In the rows, 128 means zero.
A single turn carries every row of the set below to another of its rows. Some are shown first; where does it send the rows asked next?
Z921: [142 106 118 118 117 106 133 101 104 108 130 120 130 138 129]
Z648: [138  97 112 148 101 129 123 107 145 135 124 133 127 122  68]
Z206: [132  90 120 140 125 104 139 121 131 136 130 134 129 126 143]
Z744: [148 123 114 135  90 120 126 115 135 132  99 126 130 128  77]
Z925: [148  90 108 143  87 137 128 113 154 118 129 129 125 121 131]
Z389: [146 121 105 117 137 131 116 145 147 138 140 119 128 129  90]
Z832: [156 117 114 134 153 149 133  87 145 140 134 146 139 139 102]
Z229: [155 129 129 121 139 134 124 140 152 138 125 128 138 115 125]
Z542: [158  91 117 123  78 127 148 110 128 129 129 128 129 143 122]
Z248: [157 105 114 148  94 138 145  82 134 116 112 124 130 131 120]
Z654: [151 127 113 149 151 133 121 105 146 141 126 116 130 128  81]
Z643: [178 123 132 109 121 114 107 107 126 136 144 131 135 150 100]
Z937: [164 133 113 120 131 118 127 119 127 153 122 124 132 156  80]
Z430: [135 138 102 134 127 136 121 121 143 136 134 141 121 117 145]
Z913: [153 124 128 124 107 104 118 114 117 156 154 133 121 137 129]
Z907: [140 128 112 133 133 139 136  74 113 132 150 133 126 134 116]
Z930: [131 106 108 123  99 139 146 129 138 133 115 128 132 121  77]
Z790: [138 105  94 143 127 116 123  91 131 115 117 149 127 144 134]

Z654 goes to Z937
Z790 goes to Z921
Z832 goes to Z643
Now find these:
Z542 goes to Z925
Z930 goes to Z648
Z913 goes to Z430

A single turn carries every row of the set below to another of its rows. Some are shown first; where does it send the rows asked next?
Z41: [105 157 146 120 144 189 139 113 138 105 113 159 153  98 107  88]
Z650: [118 142 154 176 153 174 138 108 162 114 124 131 121 138 110 132]
Z55: [114 136 152 178 145 173 139 106 170 117 130 133 131 137 102 135]
Z709: [116 152 158  99 150 165 169 108 133 108 125 135 150 110 115 115]
Z297: [133 135 150 166 149 183 144 109 138 105 140 109 128 135 102 129]
Z282: [113 147 152 175 156 170 128 123 149 113 153 131 145 142  94 135]
Z416: [130 135 147 175 153 187 132 104 145 102 143 116 134 129 100 128]
Z600: [106 157 147 113 139 188 150 119 136 107 113 154 154 101 107  90]
Z611: [110 159 156 110 166 182 154  97 137  94 122 136 150 102 118 114]
Z364: [107 138 154 101 157 175 130 104 126 101 109 132 148 113 113  96]
Z176: [109 159 149 151 157 172 127 112 131 117 114 120 117 141 118 134]
Z400: [116 135 149 119 145 146 139  97 148 126 130 163 175 108 105 108]
Z164: [ 96 127 147 113 146 176 120  96 142 103 115 142 172 108 100  99]
Z589: [120 150 156 165 157 163 140 129 140 116 147 124 133 149 100 134]
Z751: [111 127 156  98 133 159 130 112 130 108 129 144 158 106 102  99]
Z803: [ 94 153 140 163 155 183 123 101 148 114 113 121 138 140 106 138]
Z749: [116 144 162 112 158 189 127 107 125 115 120 166 155 100 108  99]
Z307: [127 142 162 164 140 164 142 119 156 114 143 134 110 130 110 134]
Z148: [119 156 155 140 140 156 128 125 126 120 135 127 110 133 115 135]
Z655: [ 89 144 140 165 134 179 119 102 158 116 132 132 153 132  93 141]
Z331: [109 147 144 114 133 172 150 119 139 122 109 160 160 109 104  88]
Z530: [100 134 149 110 158 181 125  96 135  99 107 134 161 112 108  97]
Z810: [121 147 156 167 152 159 135 130 142 119 153 130 137 146  97 135]
Z545: [114 138 157 115 158 180 129 103 127 128 110 167 162 111 108  98]
Z325: [137 123 146 174 140 165 126 108 145 118 150 129 140 132  96 126]
Z246: [114 134 158  95 144 164 133 113 123 105 120 136 146 110 111  97]
Z660: [109 147 143 121 139 172 139 114 140 123 111 166 163 106 105  85]
Z338: [107 135 158 106 141 187 153 108 131 125 114 155 169 116  98 107]
Z960: [131 129 145 179 148 178 123 104 147 108 147 126 140 128  97 126]
Z908: [138 130 150 162 143 170 148 114 136 115 143 111 128 140 102 128]
Z997: [ 99 140 147 155 118 163 120 116 152 119 152 140 146 124  91 142]
Z156: [102 124 151 107 134 166 124 104 140 106 127 146 170 105  96 100]
Z702: [115 146 155 142 120 152 124 127 136 122 153 138 125 125 102 139]
Z885: [112 151 152 174 160 175 133 121 148 109 147 125 141 145  96 135]
Z30: [108 151 146 111 134 180 156 120 136 116 111 153 155 108 105  90]
Z742: [118 145 154 172 151 161 131 127 147 117 156 133 142 144  93 135]
Z194: [111 145 164 106 148 195 138 110 125 109 127 159 155  98 103 106]
Z378: [116 153 153 168 161 172 139 125 143 111 145 121 136 148  99 135]
Z232: [106 142 162 103 140 195 151 111 128 113 125 154 163 105  99 109]
Z186: [115 133 154 172 132 169 142 112 170 116 143 136 131 132  98 137]
Z128: [140 124 148 166 138 161 138 113 140 122 146 122 135 138  99 127]
Z160: [107 155 151 126 172 182 133  87 146  95 123 151 161  96 114 110]
Z818: [125 145 160 169 152 169 139 114 156 114 132 132 110 135 113 132]
Z236: [120 140 154 104 139 147 161 106 139 125 129 148 163 113 110 113]
Z146: [110 143 148 129 161 163 126  87 153 111 126 165 174  99 108 107]
Z273: [107 152 143 124 145 180 133 112 140 114 113 166 159 100 106  85]
Z934: [122 137 159 166 131 164 143 119 163 114 148 137 121 129 102 137]
Z35: [111 134 155 111 150 181 141 104 131 132 107 161 169 118 103 101]

Z742 goes to Z282
Z545 goes to Z749
Now find these:
Z160 goes to Z611
Z148 goes to Z702
Z600 goes to Z30
Z307 goes to Z934
Z297 goes to Z908
Z364 goes to Z246

A single turn carries every row of the set below to another of its rows. Some are shown first; where does it send the rows asked next?
Z517: [107 141 170 154 146 129 122 128 122 133 135 151 146]
Z287: [112 138 133 133 152 151 133 112 139 115 101 130 144]
Z391: [129 131 145 132 124 130 103 117 120 118  93 116 158]
Z82: [136 141 156 169 134 131 124 116 122 141  99 123 158]
Z515: [125 134 162 162 145 138 150 101 124 148 108 116 139]
Z411: [124 141 159 173 156 110 108 111 118 130 136 128 144]
Z442: [124 121 147 145 142 119  85 111 119 113 132 127 148]
Z215: [111 118 142 126 152 119  83 131 116 146 136 112 128]
Z706: [126 109 135 127 147 146 123 109 112 124 124 146 150]
Z711: [113 122 132 133 135 103  95 125 115 121 141  96 133]
Z735: [122 137 148 148 166 131 152 106 109 137 123 145 142]
Z963: [115 113 116 134 134 156 130 130 137 135 115 106 136]
Z924: [122 124 143 142 148 145 140 143 113 150 107  90 125]
Z616: [119 148 159 141 165 140 144 124 116 131  93 113 133]
Z780: [121 149 134 165 128 112 143 124 126 150 113  98 139]
Z24: [ 96 126 142 120 125 119 117 148 115 132 144 110 128]
Z798: [112 130 136 139 132 122 155 110 125 148 116  89 123]
Z458: [115 138 121 128 118 111 123 125 124 127 107  90 140]
Z158: [105 145 146 153 171 112 109 113 131 148 139 134 132]
Z231: [115 122 142 145 157 130  85 116 130 146 138 137 140]
Z499: [100 146 158 148 143 112 140 143 116 148 144 120 127]
Z263: [102 143 144 133 166 102 105 128 116 149 136 107 121]
Z235: [119 105 124 110 138 133 130 128  99 134 130 111 132]
Z283: [106 121 154 124 129 137 100 134 123 119 136 141 147]
Z490: [128 120 159 134 136 149 121  97 123 126  98 125 149]
Z240: [112 141 142 160 150  94 120 123 114 138 145  98 127]
Z522: [116 133 137 131 158 117 156 125  96 146 129 109 124]
Z748: [113 116 134 113 124 134 125 108 124 124 105  97 133]

Z215 goes to Z263
Z616 goes to Z287
Z391 goes to Z458
Now find these:
Z24 goes to Z499
Z240 goes to Z411
Z748 goes to Z798
Z522 goes to Z735

A single turn carries every row of the set below to another of its rows. Some are shown first; where does it send the rows asked next?
Z322: [135 120 126  99 145 147 120 121 146 158 130 119 112 136 106 115  89 116
 100 129  89 139]
Z841: [120 162 117 152 137 153 141 112 144 155 116 122 111 116  80 147  98 115
  94 138 115 124]
Z73: [132 142 104 143 140 157 109 115 153 173 135 125 124  95  95 128 103 122
  84 117  99 131]
Z771: [112 155 129 137 141 153 139 124 147 139 114 110 112 135 106 146 101 103
  84 148 114 120]
Z496: [125 164 122 113 160 186 139 115 141 151 129 142  87  91  99 134 108 118
 119 113 120 105]
Z714: [118 114  93 122 116 177 132 110 127 125 145 112 110 112 130 147  99 124
 104 115  90 162]
Z792: [138 160 108 129 145 173 124 136 141 159  99 107 101 114 103 160 102 127
  89  97  91 109]
Z590: [122 148  89 122 135 182 131 123 134 140 129 140  83  96  92 149 128 117
 113 109 120 102]
Z135: [138 149 111 111 126 169 121 112 152 121 131 112  78 119 111 146  88 135
  76 110  78 126]
Z578: [116 154 101 124 133 160 140 131 129 139 145 132 131 102 134 162 117 139
 112  78 103 118]
Z187: [128 129 102 140 149 156 128 113 147 166 125 136 109  79  87 163 105 116
 101 113  96 136]
Z728: [122 155  80 121 163 163 135 101 124 159 150 124 101 112 133 148 109 121
 138 112 103 113]
Z904: [136 152 143  79 146 169 141 128 144 152 144 112  95 131 110 143 124 120
 111 131 107 120]
Z929: [115 116  99 115 123 181 139 102 125 126 145 117 107 119 135 145  92 124
 109 108  94 160]
Z427: [140 135 112 107 131 172 126 118 149 123 133 108  86 123 116 146  95 140
  70 106  76 127]
Z886: [122 138 117 132 145 159 134 123 123 131 134 133 121 131 121 142 125 115
  98 168 112 133]
Z800: [132 160 106 104 143 178 151 114 151 132 147 110  92 109 139 178  95 137
 128 117  93 136]
Z647: [109 124 119 131 144 163 123 123 104 145 140 138 105  96 127 144 118 128
  76 109 105 145]
Z266: [130 152 118 151 126 164 143 116 127 162 144 128 111  90  76 142 102 122
 110 126 102 121]
Z228: [112 128  94 126 157 175 133 152 135 143 145 116 129  92 130 145 118 131
 109 116 130 122]
Z435: [146 125 104 117 140 174 132 119 135 126 146 113  96 124 116 142 108 144
  70 109  69 130]
Z766: [133 123 126 101 146 140 120 111 160 146 126 128 103 124 109 116  92 126
  95 117  96 149]
Z507: [131 137 103 131 138 155 116 108 128 143 127 142 135 104 109 147  93 128
 106  81  84 127]
Z252: [118 136 110 103 123 161 139 140 146 156 140 109 125 142 143 135 106 121
 120 126 123 145]
Z663: [131 154 118 110 149 166 131 104 127 129 141 131 109 101 101 156 117 125
 105  79  92  98]
Z690: [128 137 105 147 153 147 131 142 130 145 158 114 127  92 102 155  90 140
 104 131 115 113]
Z196: [109 141  84 134 153 149 119 142 145 143 144 137 107  94 126 162 100 136
 100 112 129 119]
Z225: [122 151 106 136 139 174 141 142 117 129 139 134  99 102  95 133  94 134
 120 122 125  96]
Z637: [122 135 102 146 151 148 134 136 127 134 143 126 129 111 108 152 121 136
  89 154 122 128]
Z781: [117 147  99 132 161 161 165 125 131 130 126 133  98 113 102 135 110 122
 124 142 120 103]
Z494: [140 149 142  79 144 172 146 127 148 148 138 109  95 131 113 147 125 119
 109 130 108 119]
Z83: [112 137 116 102 126 162 139 148 142 159 140 109 125 140 138 135 105 122
 120 124 121 145]
Z912: [138 165 106 104 136 180 145 107 154 142 147 111  96 121 137 175  96 139
 122 114  91 137]
Z558: [122 149 107 128 157 151 166 123 147 143 122 122 107 128 120 136 111 110
 120 157  97 112]
Z254: [137 118 130 100 143 147 122 114 147 153 129 122 109 134 111 117  88 115
  95 129  93 142]
Z137: [139 179 114 116 134 185 136 107 146 146 147 115  96 132 127 175  95 140
 105 109  96 136]
Z587: [143 147 136  79 150 173 141 123 156 139 130 112  96 121 108 152 132 127
 118 120 111 131]
Z388: [114 135  99 104 121 159 131 132 153 146 141 106 123 136 136 133 116 125
 121 114 128 151]
Z321: [110 123  99 122 140 182 155 107 125 131 142 114 105 123 134 147  79 123
 116  98  97 151]

Z647 goes to Z792
Z137 goes to Z321
Now find these:
Z252 goes to Z254
Z558 goes to Z886
Z690 goes to Z266
Z228 goes to Z73
Z587 goes to Z388
Z841 goes to Z781
Z929 goes to Z427
Z187 goes to Z590
Z663 goes to Z578
Z135 goes to Z800
Z83 goes to Z322

A single turn carries every row of the set below to another of its rows. Some are shown first; where does it send the rows asked next?
Z220: [121 106 126 120 121 117 119 148 135 108 108 144]
Z63: [128 127  84 127 128 111 119 120 119 118 133 155]
Z251: [144 112 105 112 149 147 135 148 109 139 133 157]
Z36: [118 115 125 118 155 127 148 139 131 100 150 138]
Z358: [122 110 123 135 120  94 129 123 138 134 145 121]
Z155: [105 123 100 128 140 126 161 123 133 137 117 134]
Z956: [120 115 115 134 114 102 130 119 140 136 138 111]
Z267: [125 139 100 140 114 122 138 136 104 152 112 126]
Z955: [142 100 105 116 112 134 119 127 116 158 127 134]
Z91: [127 138 110 148 114 126 133 136 105 151 115 122]
Z670: [127 139 103 146 114 124 123 138 114 153 118 119]
Z141: [144 129 120 137 120 116 107 143  95 124 145 145]
Z21: [114 136  91 106 116 127 141 124 111 138 161 138]
Z707: [125 138  91 106 118 140 138 130 108 141 160 133]
Z89: [101 113 136 111 121 139 157 139 126 142 142 120]
Z551: [136 118  99 112 152 157 136 142 108 130 139 151]
Z795: [132 104 139 108 118 135 115 141 117 114 158 130]
Z475: [130 103 123 121 121 116 114 150 139 113 110 140]
Z649: [140 102 108 120 120 145 114 125 120 158 140 130]
Z71: [129 118 150 136 141 131 134 164 125 137 135 133]
Z500: [122 130 110  98 116 140 132 161 105 112 122 148]
Z431: [120 121 120 118 152 119 149 140 119  98 151 146]
Z563: [140  97 108 117 114 141 123 122 116 156 134 127]
Z365: [102 126 100 134 138 127 154 123 138 129 114 135]
Z2: [130 104 126 126 124 117 112 147 133 107 111 129]
Z336: [144 115  98 114 152 149 144 143 109 133 133 151]
Z988: [105 133  92 131 138 122 151 129 140 130 118 127]
Z422: [138 126 110 141 147 123 139 128 122 157 157 128]
Z6: [146 132 118 138 127 122 105 150 104 115 136 143]
Z84: [131 125  81 117 127 124 116 123 125 113 131 152]
Z573: [108 147 121 130 122 111 149 146 117 109 137 115]
Z108: [132 113 149 135 142 130 136 160 123 134 140 120]
Z274: [124 116 152 140 137 125 136 159 122 134 128 131]
Z197: [ 97 118 131 107 120 145 153 142 130 136 144 125]
Z596: [132  99 131 105 122 129 120 134 113 115 163 140]
Z844: [127 133 103 101 112 136 133 161 106 110 118 139]
Z891: [102 120 124 105 128 140 158 143 132 135 148 115]
Z958: [121 132 103 106 117 140 127 155 105 101 119 137]
Z159: [130 128 118 137 144 117 145 132 116 154 165 134]
Z454: [110 141 122 125 114 100 142 146 114 106 139 123]

Z422 goes to Z707
Z596 goes to Z431
Now find these:
Z988 goes to Z670
Z475 goes to Z71
Z500 goes to Z220

A single turn carries every row of the set below to another of its rows. Some are shown first; where does it send the rows asked next?
Z334: [ 98 126 128 121  83 140 102 122  97 153 154 142  77 128 106 133 124 156]
Z278: [114 110 112 113 114 164 108 106  94 155 150 119 118  82 105 120  80 127]
Z404: [109 109 100 147 103 166 108 151 101 150 150 123 124  86 109 125 104 160]
Z10: [106 117 134 112 139 171 100 120  88 148 156 131 124  95  89 126 124 124]
Z370: [116 104 118 148  65 147 103 134 126 164 139 143 104 115 100 126 137 129]
Z905: [109 117  99 116 114 180  97 113  92 145 158 114 116  93 108 121  82 125]
Z571: [109 105 138 110  90 139 112 115 102 118 136 128 112  93  85 133 103 124]
Z343: [110 108  97 128  96 137 114 119  84 182 138 134 111 126 110 130 139 147]
Z362: [116  75 124 126  85 157 109 141 132 164 139 117 118 135 113 117 122 144]
Z525: [109 104 119 102 138 164  93 135  82 153 155 131 115  88  94 126 123 143]
Z144: [ 99 123 122 112 133 163  88 129  88 138 156 122 105  89  81 129 120 134]
Z935: [113 108 112  94 109 173  94 107  92 144 157 122 110  90 110 125  81 133]
Z854: [107 104 126 134  79 169  92 122 140 157 142 108 119 143 102 130 126 132]
Z850: [108  87 112 114  73 147  88 135 131 146 133 104 100 133  95 129 123 141]
Z580: [119  90 126 118  61 154  96 130 120 150 144 152 101 129 108 128 140 125]
Z521: [115  99  95 135  65 165  88 139 116 156 145 139 108 131 106 130 146 126]
Z689: [100 117 114 127  95 160 118 119  86 144 155 138 104 154 112 124 135 118]
Z859: [114 107 111 100  96 190  85 108  94 141 152 130 144 118 113 147 123 136]

Z404 goes to Z859
Z362 goes to Z854
Z278 goes to Z905
Now find these:
Z525 goes to Z10
Z689 goes to Z334
Z580 goes to Z370

